In the rows, zero is written as 128.
Each path below is one point turned by a fixed rotation once a step. After each direction that follows a path, write how fast that rotation turns it, in degrees each step (0 if it stays still).
Each turn is a multiple of 5 degrees from 10 to 175, or 0.
Each row of a path follows its step; steps can be skipped.
Rotation 1:
step 0: [131 138 130 142 142 130 135 132 119 126 129 125 142 125 124 134 136 113
 121 136 115 124 120 119 130 120 138 139 138 129 126 128 133 114 121 139
 119 120 117 126 136 148 123 125 127 120 128 121 125 118 114 138 117 123
 124 128 118 133 145 129 138 120]
step 1: [133 131 121 121 131 125 122 137 130 122 125 133 128 119 123 118 122 124
 129 132 116 127 142 122 135 135 146 130 116 119 136 130 136 129 137 125
 125 136 120 134 123 134 130 106 127 108 131 134 128 154 126 119 136 128
 137 127 123 139 124 137 142 120]
step 2: [109 124 124 128 129 127 133 136 118 115 118 139 118 131 120 136 141 130
 135 135 142 128 129 148 125 129 130 122 123 121 129 117 129 134 127 134
 140 121 142 130 125 117 127 120 110 120 126 146 136 136 120 121 127 130
 135 136 145 122 123 117 128 125]
step 3: [137 137 143 134 117 128 122 109 122 119 131 135 133 140 138 130 115 126
 124 135 137 141 118 134 132 113 126 119 126 119 125 131 126 124 131 132
 137 117 124 137 138 118 129 117 116 139 122 135 140 120 148 138 125 128
 127 124 123 134 134 119 114 130]
step 4: [119 126 137 117 116 137 141 141 134 137 121 118 120 122 138 124 106 147
 127 132 131 125 128 116 131 125 131 126 134 127 134 125 120 124 134 140
 130 134 120 124 127 131 132 114 142 141 136 118 124 118 138 135 144 134
 118 124 125 123 121 125 123 138]
step 5: [124 117 127 122 129 136 134 129 125 130 135 136 128 143 133 122 133 123
 120 113 125 128 118 132 133 130 124 122 132 139 125 122 129 133 134 127
 130 133 121 112 119 136 128 143 152 116 122 130 126 121 124 140 128 141
 124 116 146 110 121 137 138 119]
step 6: [130 134 121 131 135 119 126 122 129 145 145 131 124 123 128 124 124 120
 123 122 140 126 123 131 111 120 112 140 127 128 115 136 127 112 118 115
 122 132 135 125 126 145 135 128 124 127 134 138 122 123 125 132 123 121
 149 116 120 131 130 135 141 116]
step 7: [128 118 133 109 134 120 119 127 129 120 121 113 116 119 124 119 140 120
 146 132 122 119 133 121 135 128 124 131 135 132 118 128 124 121 126 128
 122 119 114 128 121 140 130 129 115 127 129 123 132 145 117 135 132 111
 135 135 110 125 130 115 123 126]
step 8: [123 139 112 118 117 136 128 131 135 123 127 129 141 147 113 122 128 123
 136 120 129 132 140 124 116 123 134 110 129 127 119 117 134 142 121 132
 118 126 129 131 128 124 113 127 113 120 117 126 135 145 130 121 127 129
 112 138 123 130 123 129 131 131]
step 9: [126 143 133 146 126 129 127 139 116 131 120 121 129 140 127 134 126 119
 126 143 123 129 123 141 136 133 143 125 120 118 118 122 115 128 122 132
 123 132 131 131 136 122 130 138 116 136 133 143 122 113 139 115 126 128
 121 125 126 135 119 121 146 140]
Speeds:
[129 127 130 127 127 127 129 129 127 126 129 128 125 129 126 128 127 127
 125 131 131 127 128 126 127 125 129 127 131 125 128 132 130 132 125 127
 128 129 129 126 128 122 126 131 126 127 129 127 129 134 127 128 129 126
 132 127 125 128 126 125 125 125]
70
[131 127 129 128 127 127 127 130 130 126 128 130 128 128 132 127 129 128
 126 130 129 127 127 135 123 129 129 130 127 125 126 126 126 130 130 128
 124 127 131 125 131 128 126 130 128 131 126 131 130 126 125 130 128 129
 130 128 127 129 131 130 129 129]
110
[135 127 123 127 128 128 127 130 129 129 127 127 128 127 126 130 131 126
 126 125 128 128 128 126 127 130 124 129 133 126 124 129 129 128 126 130
 127 126 129 127 125 133 127 128 129 129 127 131 127 129 130 128 130 126
 125 124 127 127 126 126 126 129]
45
[126 125 124 128 127 128 127 129 125 132 129 131 132 128 130 131 127 126
 131 125 132 127 131 128 128 128 130 125 129 128 128 128 130 129 130 127
 130 128 129 126 134 126 129 131 126 126 125 130 128 129 126 127 128 128
 128 127 131 122 127 128 130 131]
115
Rotation 2:
step 0: [115 124 116 132 127 127 147 141 127 143 117 127 126 140 128 140 124 131
 123 133 128 136 131 129 127 133 141 141 115 139 115 130 140 118 129 125
 135 116 138 123 130 139 133 137 132 130 120 144 126 117 137 110 146 133
 124 127 134 125 124 122 129 133]
step 1: [112 129 146 123 123 120 113 127 128 134 134 128 121 134 116 142 129 118
 119 130 127 134 132 126 128 124 126 140 138 138 112 107 130 136 120 118
 112 132 131 126 136 142 125 121 125 112 133 128 114 138 129 119 123 126
 125 133 131 128 112 123 129 130]
step 2: [125 124 136 121 104 125 140 122 125 137 141 140 142 129 131 143 116 126
 126 144 130 123 139 126 122 120 134 134 145 126 128 129 127 128 134 128
 121 111 121 132 114 119 123 132 120 134 125 136 122 114 124 133 139 127
 119 124 119 137 118 126 117 128]
step 3: [123 127 128 136 122 114 128 133 125 124 127 149 127 126 118 127 133 129
 131 120 135 127 130 105 126 124 121 142 122 130 109 145 135 127 124 121
 141 120 136 131 123 121 123 117 129 116 113 129 119 127 125 133 130 136
 132 121 130 128 114 110 141 123]
step 4: [129 118 144 128 141 118 123 130 134 139 141 127 118 126 120 137 124 133
 132 130 132 128 140 133 128 100 133 131 110 134 122 134 134 125 119 112
 128 136 124 133 124 131 117 134 128 139 140 146 127 132 124 131 137 133
 128 126 117 134 130 119 121 137]
step 5: [124 132 141 129 126 108 143 123 120 139 114 127 124 130 132 126 123 134
 123 143 123 139 142 124 123 128 126 127 127 122 122 126 127 126 113 128
 131 120 120 111 128 132 126 125 137 109 112 118 130 131 118 127 140 137
 128 135 118 133 129 121 111 138]
step 6: [129 125 138 109 120 120 128 126 125 143 131 139 128 151 127 132 140 132
 121 125 120 130 132 112 120 117 128 127 139 130 137 125 129 111 122 119
 142 140 120 118 131 133 131 134 114 128 125 133 120 131 141 126 128 128
 126 121 132 131 133 111 142 124]
step 7: [120 133 136 135 129 141 128 125 136 120 123 128 130 138 128 140 119 133
 111 133 141 133 147 113 146 112 128 126 119 118 134 128 136 142 118 124
 134 132 124 128 123 115 134 136 127 125 124 126 105 125 118 123 136 124
 115 129 122 134 124 130 131 125]
step 8: [131 131 132 130 129 105 142 129 138 137 112 127 139 127 116 139 131 128
 123 118 126 137 134 125 125 140 131 140 120 133 119 124 144 125 136 125
 130 131 120 127 134 114 130 138 117 122 128 140 130 120 121 116 134 117
 135 104 117 127 125 124 125 132]
step 9: [121 135 135 113 137 127 113 123 123 120 136 129 145 139 121 129 123 140
 125 130 118 133 137 132 120 126 125 131 123 137 130 122 141 130 118 120
 118 118 118 131 132 132 128 130 134 111 133 137 120 142 128 128 149 144
 141 124 130 132 116 127 139 120]
Speeds:
[125 129 124 129 126 127 129 127 124 129 126 129 130 127 130 128 131 125
 132 126 129 128 129 125 127 128 128 129 126 129 131 128 127 126 131 127
 130 127 130 123 131 130 129 125 125 127 130 130 128 130 126 128 132 130
 130 128 127 125 128 127 133 129]
130
[127 125 128 127 125 130 129 131 129 127 127 125 129 127 129 129 129 128
 129 128 131 128 127 127 129 128 127 130 129 123 128 127 128 130 131 127
 126 128 126 126 128 124 129 128 128 125 129 129 132 128 126 129 131 127
 124 131 122 129 132 127 122 129]
130
